-163,-13,-354,-980,-451,-355
-464,-74,-844,528,-147,-174
284,-44,748,-823,116,54
==> -355

17,19,23,24,-5,-15,19
18,-50,15,21,-16,-21,10
18,48,27,24,26,27,27
==> 19

573,248,492,634,749,726,700
655,632,744,210,483,725,419
695,746,807,13,444,804,225
==> 700

822,-2,-194,501,-218
989,368,-766,121,-214
-308,127,72,-181,218
==> -218

4313,5803,4716,2892,4223,5180,4834
2444,8948,5690,4082,1458,5935,4732
5981,5013,5116,4743,6880,2974,3432
==> 4834

-479,463,351,-111,-479,322
49,-571,621,339,49,-515
137,-365,-345,-12,137,169
==> 322

668,378,810,544
496,608,459,694
291,903,229,792
==> 544
---
[[  5.60 -14.97   4.44  23.77   8.07  14.17   1.13]
 [  2.67   2.45  10.20   7.57  -2.90   5.61   5.29]
 [  2.73  19.20  -0.82  10.68   8.81   9.39   5.51]
 [  2.19  28.30   1.69   6.60   9.64  13.31   7.56]
 [ -6.21   7.40  14.07  -5.78   7.41   5.76  10.23]
 [ 12.88   9.96   9.92   1.68  10.70  12.01  -0.47]
 [  0.04  -7.34   2.19  17.30   6.95  10.22  -0.14]
 [ 17.94   4.71   5.83  14.51   8.81   6.06   5.99]
 [  5.62   7.19   6.89  11.27   1.21  -0.20  10.15]
 [ -1.09  10.23   4.91 -18.06   8.99  10.69  -3.16]
 [ 10.99  -9.18   3.85  15.69   5.11   7.37  13.35]] ==> 10.15

[[ 0.015 -0.068  0.008  0.088 -0.030 -0.101  0.070  0.202  0.246  0.271
  -0.103 -0.061  0.074 -0.241  0.202]
 [ 0.126  0.187  0.068  0.117  0.076  0.004  0.022  0.046 -0.034  0.037
   0.089 -0.014  0.264  0.017 -0.042]
 [-0.130  0.060 -0.074  0.134  0.032 -0.070  0.027  0.054  0.052  0.252
   0.073  0.013  0.154 -0.071  0.168]
 [-0.070  0.229  0.088  0.015  0.102  0.126  0.226  0.124 -0.037  0.156
  -0.252  0.017 -0.070  0.100  0.092]
 [-0.230  0.273 -0.124  0.199  0.080 -0.103 -0.019 -0.064 -0.237  0.257
   0.272  0.054  0.250  0.120  0.203]
 [ 0.102  0.154  0.050  0.109  0.085  0.056 -0.024  0.059 -0.003  0.079
   0.082  0.041  0.267 -0.014 -0.075]
 [-0.026  0.168  0.010  0.055  0.082  0.147  0.227  0.072 -0.077  0.103
  -0.192  0.046 -0.022  0.127  0.030]
 [-0.199  0.114 -0.008  0.147  0.014 -0.123  0.157 -0.012 -0.138 -0.058
   0.245  0.185  0.102  0.046  0.146]
 [-0.060  0.006  0.061  0.191  0.002  0.054  0.140  0.093 -0.086  0.063
   0.157 -0.112 -0.129 -0.043  0.027]
 [-0.098  0.105 -0.073  0.133 -0.003 -0.080  0.039  0.065  0.034  0.259
   0.058  0.008  0.177 -0.029  0.170]
 [ 0.067  0.004  0.060  0.169 -0.079  0.016  0.136  0.005 -0.031  0.075
   0.048 -0.172 -0.065  0.021  0.026]
 [ 0.089 -0.004  0.093  0.165 -0.121  0.055  0.115 -0.010 -0.005  0.048
   0.007 -0.178 -0.075  0.036  0.063]] ==> 0.170

[[ -29.434  104.661 -109.471    7.917   48.923  -73.816  198.536 -164.834
   -12.667   62.650   29.625 -109.304  -69.940  -89.301   64.958]
 [ 141.500   10.416   55.917  178.290   64.789  189.895   22.992   83.414
     9.777 -211.679   -2.844  216.172  175.072   90.666  311.591]
 [ -18.462 -234.834  -37.081   25.633   34.201   43.224   26.919   36.183
  -154.920   43.351  -76.818   36.063  188.365  -76.695    2.710]
 [ 108.022   -1.605  -71.185  161.943  260.992  -82.959  -67.512  117.798
   -39.517  -64.681   58.794   39.272   59.139  193.031  115.137]
 [ -60.607   42.054  157.641   27.208   79.456 -122.010   36.928  -47.121
  -135.873  103.898  102.958   72.632  -70.390   49.520   55.765]
 [  88.537   63.301  126.062  142.099   80.157   91.349  103.226   28.616
    54.550 -119.463   84.161  259.482  113.855   44.823  303.407]
 [ -84.779  190.717 -128.606  139.149   99.758  -23.836  -95.226  -11.706
   -84.852  -14.125   98.696  -36.392 -150.600  115.280   85.839]
 [  65.916   87.396 -105.237  -30.564  110.718   53.305  -15.952  -41.098
   -87.831  111.049   99.581   65.938   10.894  252.861  -12.936]
 [ 107.371   61.203  223.184  122.961  179.890 -187.035   46.162   53.427
   -56.378   37.532  -38.320   -7.797   25.945   17.323  129.230]
 [-145.893  -93.230  139.854  112.131   81.832   50.946  157.064  -63.160
  -159.917  129.857  -14.824  -71.752  -55.923 -128.722   26.784]] ==> -12.936

[[  6.10  15.80  13.54  12.57  18.54  12.94  13.88]
 [ 16.92   0.82 -12.24  12.60  15.66  15.31  12.26]
 [ 12.10  16.30  -4.23  15.83  16.46  17.25  14.35]
 [ 21.68  -6.97  12.85  13.50  16.11  13.92  14.05]
 [ 13.95  18.53  10.33  16.85  14.34  16.78  17.27]
 [ 12.00  25.98  27.76  12.62  13.96  16.12  14.42]
 [  1.49 -19.48  28.31  12.93  12.93  14.45  15.50]
 [ 15.33  19.95  -7.16  15.15  16.91  14.95  15.54]] ==> 14.42

[[ 0.9 -0.1  0.9  0.2  1.0  0.4  0.9  0.9 -0.3  0.9  1.0  0.8]
 [ 0.9  0.5  0.2 -0.3  1.0  1.4 -1.6  1.1  1.6  0.7  0.3  0.9]
 [ 0.2  2.3  1.2  1.7  1.2 -0.9 -0.3  2.0  1.3  0.2  0.4 -0.5]
 [ 1.2  0.9  0.1  0.1  1.8  0.7  2.0  1.3  0.5  0.4  0.3  1.4]
 [-1.1  1.2  1.9 -0.8 -0.5 -1.3  0.9  2.0  0.7  0.2 -1.1 -0.5]] ==> -0.5

[[ 0.816  1.328  1.309  0.959  0.901  0.898  0.831  0.743  1.713  0.938
  -0.411  1.177  0.237]
 [ 0.765  1.219  2.183  1.015  1.007  0.529  0.854  0.696  0.693  0.504
  -0.099  1.007  0.634]
 [ 0.113  1.042  0.848  0.974  0.796  0.674  0.687  0.968  0.951  0.653
   0.738  0.719  0.392]
 [ 1.045  0.356  1.158  0.828  0.613  0.529  0.570  1.268  1.067  0.658
   0.896  0.448  0.600]
 [ 1.052  1.683  0.635  0.631  0.803  0.501  1.557  0.415  1.083  0.819
  -1.757  0.543  0.003]
 [ 0.511  1.552  1.126  0.801  0.881  0.695  0.507  0.767  0.963  0.687
  -0.259  1.155  1.318]
 [ 0.696  0.689 -0.098  0.488  0.768  0.753  1.031  0.989  0.720  1.142
  -0.127 -0.391  0.423]
 [ 0.400  0.890  0.279  1.019  0.947  0.618  0.769  0.675  0.994  0.382
   3.045  0.827  0.729]
 [ 1.033  1.702  0.990  0.449  0.557  0.613  0.789  0.728  0.862  0.651
   2.306  0.808  0.330]
 [ 0.825  0.735  0.897  0.827  0.855  0.399  0.813  0.472  1.348  0.967
   1.729  1.115  0.796]] ==> 0.729

[[ 0.24  0.01  0.16  0.07 -0.12 -0.03  0.00]
 [ 0.12  0.00  0.00  0.17 -0.06  0.11 -0.11]
 [ 0.10 -0.15  0.25  0.07 -0.11 -0.04  0.15]
 [-0.08 -0.07  0.20  0.07  0.14  0.12 -0.28]
 [ 0.14 -0.20  0.08  0.00  0.09 -0.05  0.06]
 [ 0.21 -0.07 -0.09 -0.05  0.12  0.08 -0.14]
 [-0.07 -0.22  0.19 -0.05  0.13 -0.05  0.12]
 [ 0.02  0.00 -0.04 -0.06 -0.12  0.20  0.08]
 [-0.04  0.20  0.20  0.04  0.03 -0.11 -0.02]] ==> 0.12
---
(-3.6, -2.7, 10.1, -6.8, 16.8, 19.5, -14.0) >> 16.8
(-67.91, -94.00, -143.82, 175.57) >> -67.91
((-12.14, -5.64, -8.26, -10.30), (-19.94, 0.02, -1.82, 16.47), (-4.48, -3.68, -3.71, -9.17)) >> 0.02
(-18.9, -6.0, 12.7, -14.7, -7.6) >> -6.0
(-0.11, 0.16, -0.14, 0.07) >> 0.07
(15.38, 12.97, 18.41, -1.61, -13.86, -8.52) >> 15.38
---
Input:
[[8137 7962 9479 6535 2432]
 [9244 8178 4477 7273 7337]
 [9864 8095 6426 8080 5545]]
Output: 8137, 5545

Input:
[[ 65 108 136  92]
 [192  58  96 121]]
Output: 65, 121

Input: [22 76 67 89]
Output: 22, 89

Input: [ 71 125 235 213  39]
Output: 71, 39

Input:
[[-204 -326 -728  393 -189 -845  639]
 [ -47 -581  -39 -321   26 -383 -931]]
Output: -204, -931

Input: [ 7 53 78 91 57 74]
Output: 7, 74

Input: [ 713  377   31 -970 -103   59 -565]
Output: 713, -565

Input:
[[52 41 80 65 32 71 27]
 [50 24 24 44 16 89  7]]
Output: 52, 7

Input:
[[ -56 -177 -185 -384 -454   -8 -748]
 [-827 -563   17  701  360 -105 -622]]
Output: -56, -622

Input: [755 564 291 576 541 190]
Output: 755, 190
---
[[.11,.28,-.43,-.02,-.23,-.11],
[-.10,-.29,-.22,-.12,.08,-.43],
[.44,-.28,.07,-.32,-.70,-.17]] out -.22

[[-.38,.75,.34,-.30,-.31],
[.04,-.36,-.16,.37,.08]] out .34

[[.38,-.01,.05,-.59],
[.23,.02,-.38,-.37],
[.19,.19,-.07,-.32]] out -.38

[[-.10,.00,-.01,.10],
[-.35,.05,.04,.59],
[-.27,.02,.02,.44]] out .04

[[-.65,.42,-.48,-.01,.45,.15,.22],
[-.49,.37,-.18,.36,.49,.45,-.37],
[-.60,.09,-.42,.12,.03,.07,.35]] out -.18

[[-.69,-.17,.09,.10,.40,-.07],
[-.51,-.16,.04,.09,.51,.16]] out .09

[[.22,.02,-.05,.48,.57,-.12,.01],
[-.12,-.30,.13,-.09,.30,-.18,.11]] out -.05

[[-.37,.35,-.43,-.16,.15],
[.02,-.53,-.24,-.37,.13],
[-.08,-.39,-.56,-.24,.10]] out -.24
---
[-37.9, -114.3, -19.0, -33.0, 2.1, 140.9, -29.1] Out: -37.9, -29.1

[-125.237, 8.367, 115.092, 49.972, -117.872, 182.028] Out: -125.237, 182.028

[0.145, 0.138, 0.132, -0.185, -0.026, -0.058] Out: 0.145, -0.058

[[-0.9, 0.7, -0.3, 0.2, 0.1, -1.3, 2.1],
 [2.2, 0.5, 1.3, 1.4, 1.4, 2.1, -1.0]] Out: -0.9, -1.0

[-11.8, 7.7, -12.2, 10.5, 2.0] Out: -11.8, 2.0

[[0.95, 0.09, -0.27, 1.62, -0.52, -1.46, -1.49],
 [-0.89, -0.73, -1.54, -0.73, 0.21, -1.07, -0.76]] Out: 0.95, -0.76
